50 stands for zero in the data rows.
Some points, one per row:
[40 35 53 72 48 31 78 53 40 81 48 32 35 52 44 55 38 55 46 55 45 80 55 46 54 48 43 34 54 59 50 51 48 51 12 54 69 65 45 31 38 60 53 56]
[45 40 27 71 44 65 30 45 46 52 80 39 37 36 26 49 98 42 46 64 30 47 54 12 67 44 44 50 58 60 74 62 58 45 40 56 58 60 56 49 19 51 60 48]
[72 51 84 48 11 50 35 66 56 51 31 37 62 40 10 50 16 62 50 46 47 51 40 42 55 38 56 67 49 58 58 22 48 50 61 42 53 65 47 51 90 44 48 55]
[40 57 76 54 67 72 57 53 50 56 46 46 57 60 67 46 73 50 55 30 40 34 58 47 37 53 67 41 43 25 71 40 53 40 71 34 29 38 61 54 45 37 51 50]
[55 66 91 33 47 60 39 67 58 51 28 46 67 27 29 43 41 67 65 27 33 60 33 31 61 33 56 63 49 47 70 24 47 46 73 52 38 45 28 56 68 57 42 56]
[50 43 51 59 54 39 36 52 65 58 51 62 61 17 64 50 77 41 70 44 58 54 41 20 69 52 59 32 54 36 78 80 42 51 42 56 56 39 36 59  0 64 47 47]
[47 63 20 42 64 76 35 65 53 32 32 69 58 40 58 52 70 54 44 48 55 30 54 36 42 39 49 50 53 49 51 50 58 44 71 57 37 38 51 56 62 31 58 40]
[44 38 49 52 74 73 61 50 36 43 32 33 37 72 59 37 57 67 21 51 56 34 44 37 62 21 42 63 55 68 44 55 47 61 62 45 49 32 53 44 71 52 62 59]
[42 46 16 54 68 56 26 55 66 46 37 64 48 24 67 52 70 50 54 58 67 22 39 33 64 67 58 38 56 46 48 71 52 61 56 52 49 57 23 51 12 72 43 56]
[59 39 16 84 48 56  9 44 56 44 57 54 66 27 34 51 75 23 56 50 58 57 36 23 61 66 52 54 55 42 46 84 50 54 44 49 56 60 52 60 18 66 52 52]
Here are 12 more points, each followed by its number:
[41 27 68 46 34 24 50 50 56 38 77 47 45 63 51 48 28 53 55 57 53 84 52 69 71 27 52 36 37 52 26 89 42 45 36 48 53 76 48 53 49 53 58 44] 0
[46 40 62 37 60 46 25 47 66 52 62 58 66 31 74 42 69 45 78 31 47 56 44 65 76 40 56 31 47 35 46 91 45 43 50 58 46 43 36 65 12 66 44 45] 1
[40 65 98 50 62 45 79 49 42 53 69 67 77 38 64 46 68 52 55 41 37 33 49 82 44 29 50 42 43 41 36 38 45 54 56 49 38 26 51 46 44 48 57 45] 2
[41 53 40 54 71 67 56 37 49 29 25 48 62 62 65 43 35 38 11 54 60 32 42 44 49 37 49 66 71 44 55 63 57 61 48 47 58 43 62 42 71 48 63 55] 3
[56 42 32 43 47 55 27 51 58 55 47 36 26 40 33 58 37 76 60 54 72 69 66 70 50 64 35 51 44 65 42  8 54 49 48 50 36 37 46 47 71 61 51 55] 4
[46 70 70 40 51 62 66 62 53 54 56 68 40 49 57 50 61 56 61 46 26 38 58 53 31 44 60 42 36 39 47 45 56 37 72 55 36 51 54 54 39 31 45 32] 5
[42 49 33 35 58 50 64 44 38 27 41 58 62 87 57 41 45 41  5 67 42 46 38 56 48 58 49 70 62 58 56 45 58 59 65 56 46 43 58 42 70 45 54 52] 6
[52 42 22 48 66 77 24 45 55 43 63 57 36 36 39 45 90 56 42 46 68 39 64 44 60 49 34 63 57 56 52 49 54 47 64 55 34 28 51 51 57 40 56 51] 7
[57 60 61 28 43 44 70 53 48 45 25 67 46 66 52 55 18 38 32 65 33 53 45 55 43 49 56 72 74 57 32 34 55 57 56 52 46 27 61 53 82 27 41 46] 8
[45 48 37 62 33 41 54 50 44 21 82 57 46 91 53 50 43 51 33 67 27 68 44 49 47 42 49 55 36 66 51 63 39 48 55 52 54 57 72 43 47 41 62 41] 9
[43 52 35 54 69 65 59 37 49 28 25 48 61 61 64 44 35 40 10 58 55 39 41 42 51 26 49 65 74 43 50 68 56 62 48 48 58 48 61 42 72 42 62 56] 10
[43 44 58 60 32 76 45 40 31 43 71 30 39 75 24 45 61 55 41 61 52 64 42 28 68 49 44 66 45 69 49 73 46 48 42 43 64 42 74 31 42 45 62 55] 11
Which two of these numbered points are nearest to each point below, looking only along the 2 directions in which the first points spread most? Their numbers follow each, nearest first.
[43 69 66 28 43 52 48 70 54 62 62 37 64 55 40 50 52 65 54 45 39 16 52 43 56 54 60 43 36 54 39 45 57 43 70 47 53 23 37 48 57 68 32 55] > 2 6
[70 36 62 65 31 29 43 40 48 64 45 54 48 42 29 51 13 25 61 57 57 85 43 49 60 65 52 45 59 45 30 69 50 56 22 38 69 67 48 57 55 62 44 50] > 0 11
[56 40 61 24 56 47 48 55 41 45 49 36 57 77 54 42 56 47 13 58 65 31 46 55 65 40 42 63 45 68 64 63 52 38 74 48 47 30 62 56 67 50 53 47] > 2 6
[51 58 31 22 61 71 38 61 54 37 41 68 44 44 60 55 43 54 53 35 65 11 61 55 44 50 47 54 72 52 49 41 52 62 66 52 39 27 33 54 50 54 50 50] > 5 3
[47 56  0 70 69 71 23 38 59 31 42 63 31 39 51 49 55 69 52 49 68 31 54 54 40 63 43 61 58 46 43 54 51 50 55 56 52 44 38 35 69 56 55 55] > 7 3
[50 50 62 53 32 31 42 71 46 35 43 26 68 51 40 53 33 68 51 47 51 60 40 31 69 43 58 55 21 69 50 48 46 51 56 47 56 41 27 45 73 89 47 61] > 4 9
[56 57 70 38 28 60 78 56 45 59 40 64 52 71 52 53 20 43 48 57 26 84 45 51 28 42 56 62 48 44 26 41 57 45 63 55 37 53 59 53 66 31 38 39] > 8 4
[50 50 42 43 65 78 34 49 54 33 38 65 49 25 61 46 55 43 44 35 63 29 57 49 44 35 46 68 89 36 55 63 50 65 57 46 49 39 44 53 41 45 56 53] > 7 3
[36 58 41 43 61 42 50 60 58 41 30 40 51 42 53 49 35 83 59 54 49 51 49 59 47 74 57 51 40 38 77 14 47 64 33 41 50 50 34 37 59 76 47 64] > 4 9
[75 39 63 59 29 29 42 37 45 63 50 45 61 46 32 55 33 21 61 57 72 68 50 60 58 56 44 50 40 55 41 69 45 55 21 45 67 52 56 67 58 55 37 50] > 0 11
[46 40 26 42 65 68 39 49 44 45 54 46 45 62 39 35 73 42 18 51 50 41 52 26 79 11 45 48 62 49 48 66 59 51 64 41 53 61 45 51 81 44 63 63] > 10 3
[44 46 39 40 67 39 51 48 62 42 71 45 37 50 80 52 68 51 79 38 34 68 69 52 54 49 54 23 43 37 77 48 39 40 31 51 46 68 46 62 12 56 49 47] > 1 9
[61 52 68 31 31 27 79 39 43 40 46 58 59 83 53 52  1 37 39 63 43 79 51 60 47 41 53 58 57 54 35 46 53 51 34 55 48 48 70 55 70 44 45 36] > 4 8
[49 49 41 44 38 30 59 39 42 37 65 52 70 94 54 45 32 40 16 65 42 60 28 65 48 54 51 66 52 57 36 43 58 56 52 56 50 37 76 47 60 53 50 49] > 4 9
